In the rows, zero is written as 128.
A state moves one step at a time under one of 7 hidden systems, and each row is a state written as 18 numbers. Each run below is a few steps of one system.
seq 1, tas, 9 rows:
[[194  75 141 125 155 112 115  91 125 120 172 138 141 146 107 142  79 149]
 [162 132 144 120 112  57 135 131  84 139 140  84 136 162 124 128 151 188]
 [121 169 117 119 100 124  66 160  69 128 138 163 113 160 150 154 101 169]
 [ 88 114 109 143 120 146 130 161  82  51 144 122  89  88 134 146 109 162]
 [127  75  87 108 133 117 120  89 153 116  93 151 119  87 135 142  99 190]
 [119  93 152 102 165  95 145 137 147 157 190 132 160 102 143 151 114 179]
 [156 105 125 165 137  96 127 148 113 152 140 127 138 182 116 209 109 151]
 [179 119 138 140 119 110  91 113  59  86 177 126 110 155 126 117 104 142]
 [118 151 112 113  91  88 122 133  91  91  89  98 113 131 134 115 126 206]]
seq 2, sekil:
[[147 101 102  91 126 106 151 126  83 157 113 133  85  56 121 122 160 132]
 [130  81 128 135 170 117 127 109 170 175 128 159 173 109 120 158  73 131]
 [177  96 138 128 125 107 140 125 115  93 147  91 129 194  99 178 127 165]
 [150 133 102 149  98  96  69  95  66 139 122 159 104 134 167 101 133 133]
 [ 97 152 145 137 137 105 128 142 123 113 122 109 163  88 113  83  49 167]
 [121 124 104  90 109 135 155 166 100 126  52  99 115 135  84 183 133 152]
 [137  85  84 110 135 138 114 102 154 128 133 183  79  83 161 158 134 166]
 [176 116 139 182 153  69 171 107 164 164 132 100 140 118 107 122 109 147]
 [183 110 145  81 124 117  99 134  54 151 140 129 143 166  92 145 107 114]]
seq 3, vib:
[[153 127 114 127 128  75 167 119 169 150 131 112  96 112 143 142 166 204]
 [189  93 144 141 153  99 112 113  95 180 157 145 150 136 100 139  82 104]
 [ 99  96 128 161 103 133 134 124  89  83  82  78 163 161 113 128 136  90]
 [106 195 120 122  94 146  70 140 125 124 127 164 107 166 177 114 146 146]
 [133 171 135 101 133 121 164 170 108 133 135 117  92  57 100  95 107 155]
 [136  80 102 119 157 152 142 111 174 162  87 164 137  96 107 165  95 109]
 [100  68 152 120 140 137 123 100 150  69 183 112 167 148 160 126 136 141]
 [167 161 131 142 103  81 134 126 142 145 118 101 115 192 138 148 166 180]
 [170 133 128 131 123  99 102 140  35 168 138 143 112 103 109 108 108  96]]
seq 4, posit (9 x 18):
[[165 135 155 170 145  86 115 112 155 128 190 128 141 159 138 120  90 171]
 [174 162 147  92 114 106 146 158  56 151 121  95 109 118  82 103 132 119]
 [ 84 104 110 113 101 138  64 124  55 119 113 156 140 136 164 140 130 125]
 [ 91 147 125 143 122 137 136 145 176  75 102 106 143 148 122 149  84 194]
 [172 113 100  89 135 135 162 120 153 140 103 141  69  70 105 142 139 155]
 [132  58 128 145 156  91 111  81 121 171 142 149 172 104 150 120 105 117]
 [166 144 165 130 139 124 131 149 128 135 143 100 172 200  80 153  90 125]
 [157 130 124  88  99 129 119 146  65  98 159 123  70 140 135 146 175 149]
 [ 92 151 107 162 103  83  87 115  98 127 101 140 134 101 169  89 103 172]]
seq 5, nida, 9 rows:
[[171 109 105  73  99 147 117  84 149  92  92 128  94 162 128 126 164 160]
 [118 114 126 123 139  65 143 110 132 162 146 123 132  62 159  98 138 181]
 [143 131 124 136 144 112 138 168 115 173 102 129 144 143  82 196  71 143]
 [160  62 121 108 123 154  98  99  79  71 159 140 119 149 124 147 116 119]
 [110 133 112 142  89  76 125  98 115 109  76  88 143 138 157  89 161 178]
 [144 173 144  72 135 116 140 177 113 147 148 127 107 100  99 134  97 182]
 [117  69  84 132 134 156 127 138  98 127 104 164  99  85 124 186 117 114]
 [128  88 126 129 125 118 105  72 172  85 105 122 172 163 136 119  89 172]
 [179 123 141 103 122  75 174 130 115 141 140  79 108 129 106 128 175 166]]
seq 6, beke (9 x 18):
[[141 127 114  77 143 202 132 128 184 122 108 162 107 123 103 151 116 107]
 [111  56  94 135 114 113 139  94 109 105 112 118 108  99 161 136 190 136]
 [152 153 165 130 135  99 107 106 151 167 188 133 154 181 165 112 159 135]
 [158 133 147 144 146 131 183 161 117 155 107  89 139 116  59 133 110  73]
 [ 92 124 101 137 108 168  74 133  76 129  95 169 131 138 151 144 121  84]
 [ 73 156 143 141 126 153 142 134 177  73 161 109 119 117 166  95 158 141]
 [179 165 110 105 112  95 149 119 139 190  90 130  82 111 121 112 172 142]
 [151  71 132 111 168 151 112 110 129 153 178 180 135  94 128 142  98  90]
 [105  87 120 168 121 132 144 102 172 110  84  94 167 182 134 157 153 118]]
seq 7, posit, 9 rows:
[[155 181 135 153 116 120  89 114 109 155 175 162  96 123 169  75 148 101]
 [ 69 165 153 140 117 130 142 159  98 120 110  85 169 115 124  76 130  89]
 [ 97 151 101 118 109 195 117 150 151 121  82 153 102 154 136 168 158  99]
 [100 107 120 161 144 143 151 103 199  87 160 129 110  91 170 111 151 143]
 [168 158 130 161 145 109 158 110 178 200 102 126 128 111 107  99 133  89]
 [126 108 164 107 147 163 120 139 101 145 184 138 154 133 127 121 148  49]
 [115 156 132 192 102 123 119 141 124 107 131 105 127 199 155 142 172 115]
 [121 206 134 118 115 160 121 152 140 100 150 143  74 103 144  77 134 134]
 [ 76 119 108 137 115 128 153 122 128 149  67 117 133  68 142  93 167  93]]
seq 8, tas (9 x 18):
[[117 129 126 117 110 158  76 159  38 116 153 158 116 146 137 150 125  96]
 [104 112 101 157 104 138 135 106 138  41 111 105  98 118 151 116 145 160]
 [143 141 120  76 142 126 128 116 180 150 113 158 117  80 123 115  91 183]
 [ 98  99 139 144 156  94 159 164 111 191 156 123 157  91 134 167 136 125]
 [149  86 128 165 133 141  93 107 127 112 141 139 159 199 127 176 101 107]
 [191 137 145 106 115 112 140 116 111  78 162  92  93 148 109  96 142 154]
 [127 185 105 123  96  82 106 138 103 173  75 135 109 117 143 110 131 177]
 [ 55 130 136 120 136 163 102 176  88 112 157 152 147  95 149 142  96 118]
 [123  56  95 140 130 155 158 110 161  76 100 121 107 121 119 179 138 141]]
seq 9, sekil, 9 rows:
[[142 154 165 166 157 110 137 124 151 174 196 134 138 113 149  88 146  88]
 [118 138 170 130 136 162 122 159  98 128 152 106 177 172  98 122 115  58]
 [ 82 128 122 117 100 182  90 119 129  68 123 136 133 171 168 122 159 115]
 [ 99 197 130 152 115 130 142 132 183 124 124 120 101 115 170  82 167 143]
 [130 167 150 104 143 149 168 174 126 169 143 118 111  84 101 109 154  79]
 [102  76 133 114 152 181 133 125 150 134 141 151 155 127 133 159 143  58]
 [140 132 141 151 129 144 122 101 198 108 158 124 134 196 159 137 163 127]
 [145 187 157 144 110 112 113 137  97 140 173 115 108 149 153  76 178 102]
 [ 69 159 153 134 134 162 109 163  97 134 141 137 162 101 134  87 103  67]]
seq 10, Reva, 9 rows:
[[153  77  95 137 120 149 128  72 165  76  75 121 125 139 109 126 107 134]
 [162 113 134  51 128 107 111  81 157 175 133 145 138 129 152 107 159 162]
 [112 150 162 135 160 107 136 177 129 196 185 139 154 123 136 162 120 133]
 [153 140 138 199 130 137 145 157  94 103 132  99 123 163  83 150  95  82]
 [147 124 113 121  80 117 110  89  82  76  85  98 116 148 129  73 155 124]
 [ 76 158 123  66 114 121 110 140 135 130 116 141 126  93 169 109 139 193]
 [111 113 113 135 163 155 149 170 159 138 150 161 103  90 117 199  91 148]
 [181  63 116 178 141 123 128  79 146 131 114 131 136 156 109 152 111  98]
 [162 141 160  88 116  94 108  82 134 153 130 105 172 174 131  73 149 131]]
seq 11, Reva (9 x 18):
[[151 142 128 140 135 145 118  97 150  83 166 146  85  84 145  62 115 131]
 [100 104 117  98 136 126 152 119 136 185  72 133 157  69 119 107 134  98]
 [117 139 141 109 140 190  82 142 148 137 170 181 140 173 148 161 117  89]
 [135 126 139 180 132 116 183 121 173 119 137  80 113 138 136 124 192 102]
 [153 185 127 154 116 120  90 107 115 153 118 155 114 102 139  50 103 100]
 [ 72 107 147  74 137 169 144 154  99 107 132 111 160  88 114 111 133  91]
 [107 154  96 148 112 174 111 142 165 136  92 164  97 164 154 176 161 115]
 [144 106 136 161 148 128 143  88 178  91 185 129 109  98 157  89 139 127]
 [139 149 129 120 132 112 141 113 151 204  69 133 152  92 106  84 116  92]]
seq 12, beke, 9 rows:
[[197 102 114  83 136 164 126 114 145 116 139 158  80 146 102 173 124 137]
 [126  49 122 161 128  90 130  79  95 103 123 101 160 117 136 107 133 123]
 [120 169 169 103 124 114 107 144 138 158 143 115 186 202 138 132 134 140]
 [121 153 133 154 133 136 171 200  82 125 125 101 103  87  79 146 106 109]
 [122 150  89 159 108 153  64 110 123 115  99 186 103 126 159 116  93 125]
 [111 120 142  78 137 151 156 110 187  78 140 104 126 101 132  90 140 163]
 [156 105 107 105 121  69 141 119 118 203 103 133 118 117 137 157 167 169]
 [157  96 156 151 167 142 112 136 125 128 211 152 145 152 122 166  86 106]
 [128 125 121 177 106 121 145 120 124  95  54  74 156 173  94 119 115 107]]
seq 13, vib (9 x 18):
[[159 202 134 174 128 106 145 136 168 128 145 121  86 125 128  87 120 153]
 [177 119 134  80 144 142 148 125 117 186 113 132 126 102  81 118 139  69]
 [ 59  74 121 168 140 138 138 123 147 126 130 128 158 110 170 145 157  95]
 [139 174 154 157 130 143 119 145 171  96 184 129 114 187 144 140 131 145]
 [198 144 119 110 109 108 157 122  94 148 112 109  68 108 102 103 178 111]
 [107 114 124 173 148 117 119 109 134 194 109 152 166  91 146 105 117  68]
 [ 86 142 160 138 137 182 138 170 150  82 165 106 156 166 119 146 123 101]
 [160 149  99 122 105 140 138 125 145 116 128 139  45 135 153 147 195 150]
 [162 135 145 156 155  88 133 100 134 181 159 138 129  75 131  69 111 106]]
seq 14, nida (9 x 18):
[[155 140 110 125 139 141 121 163 129 180 159 182  77 132 140 201 146 133]
 [130  93 115 205 143 131 100  89 121  97 131 146 136 111 136 106  72 100]
 [147 138 153  97 109 123 154 112 136 110  80  62 166 172  87  90 145 115]
 [115 146 140  64 123 128 115 155  96 163 175 152 107 110 167 134 185 139]
 [ 84 144 104 210 137 126 117 161 135 126 123 154 118 104 150 160  79 139]
 [181 120 131 121 132 167 141 100 161  81 104 113 121 152  73 111  93 106]
 [123  93 131  81 119 108 137  91 126 164 124 118 140 108 158  94 206 112]
 [ 92 166 149 153 142  94 113 168 139 178 157 142 160 141 157 163 105 171]
 [177 126 122 169 135 162 136 154  96  89 147 134  82 143  87 164  95  98]]

Which system made each of these runs?
seq 15 (2 x 18):
[[130  99 111 187 131 103 163  82 202 107 101 105 131 121 140 120 128 157]
 [178 134 166  78 133 125  98 112 118 158 178 138 161 188 126 120 133 114]]
 | vib
seq 16 (2 x 18):
[[160  87 139 207 138  79 146  99 115 112 164  95 137 133 125 116 118 123]
 [152 169 140  94 102 105 114 114 102 144  69 103 159 148  92  74  96 132]]
 | Reva
seq 17, 2 rows:
[[130  97 125 202 125  99 128 119 114 139  95 101 173 180 115 158 115 104]
 [172 163 149  82 126 171 108 132 137  83 174 139  99 166 119 123 117 143]]
 | posit
seq 18, 2 rows:
[[ 93 100 139 188 161 112 128 108 161 121 152 127 174  89 143 105  72 127]
 [167 153 139 100 107 131 145 149 126 120  82  83 134 198  75 151 126 135]]
 | sekil
seq 19:
[[114  95 137 136 127 104 191 136 151 100 125  58 141 142 117 153 177 155]
 [180 134 118 152 122 114  76 112 113 171 155 179 106 176 158 156 136 121]]
 | vib
seq 20:
[[ 99 125  88 158 107  71 131 117 114 166  68 124 128  88 158 117 152 159]
 [116 128 138 108 161 174 115 141 159 130 130 160 158 114  98 140  41 114]]
 | posit
seq 21, 2 rows:
[[159  84 140 111 150 141 115 128 109  70 192 136 116 130 113 155  80 167]
 [182 120 112 131 100  55 130  97  94 141  81  95 122 143 116 113 141 175]]
 | posit
seq 22:
[[102 131  88 115  94 125 161 139 123 100  68 106  77  90 133 132 175 163]
 [150 133 113 110 156 129 141 122 177 193 119 171 103  65 125 133 120 133]]
 | sekil
seq 23:
[[ 91  83 115 175 121 126 146 111 155  52 117  96 137 139 142 147 124 164]
 [190 123 125  61 145 131 121 110 160 143 142 158 105 113 106 133  97 174]]
 | tas
seq 24 (2 x 18):
[[153  64 124 164 155 106 149 127 111 146 182 138 109 109 140 175 150 120]
 [166 118 140 170 125  88 101  87 137 113 132 113 159 185 123 116  81 159]]
 | tas
seq 25, 2 rows:
[[106 152 115  93 110 120 111 124 157  91 102 129 125 135 142 123 102 221]
 [160 113 124  91 136  86 150 135 118 123 151 121 101  92 111 145 107 212]]
 | beke
seq 26 (2 x 18):
[[116 115 131 144 122  98 187 165 132 135  90  65 149 154  92 179 143 151]
 [156 116 103 139 117 151  63 116  81 123 155 190  93 150 154 151 119 112]]
 | vib
seq 27 (2 x 18):
[[153 103 131 115 150  99 131 159  82 191 176 149 117 115 128 186 137 137]
 [144 116 132 190 124 108  99 131  60  89 147 119 139 151 115 133  70 127]]
 | posit
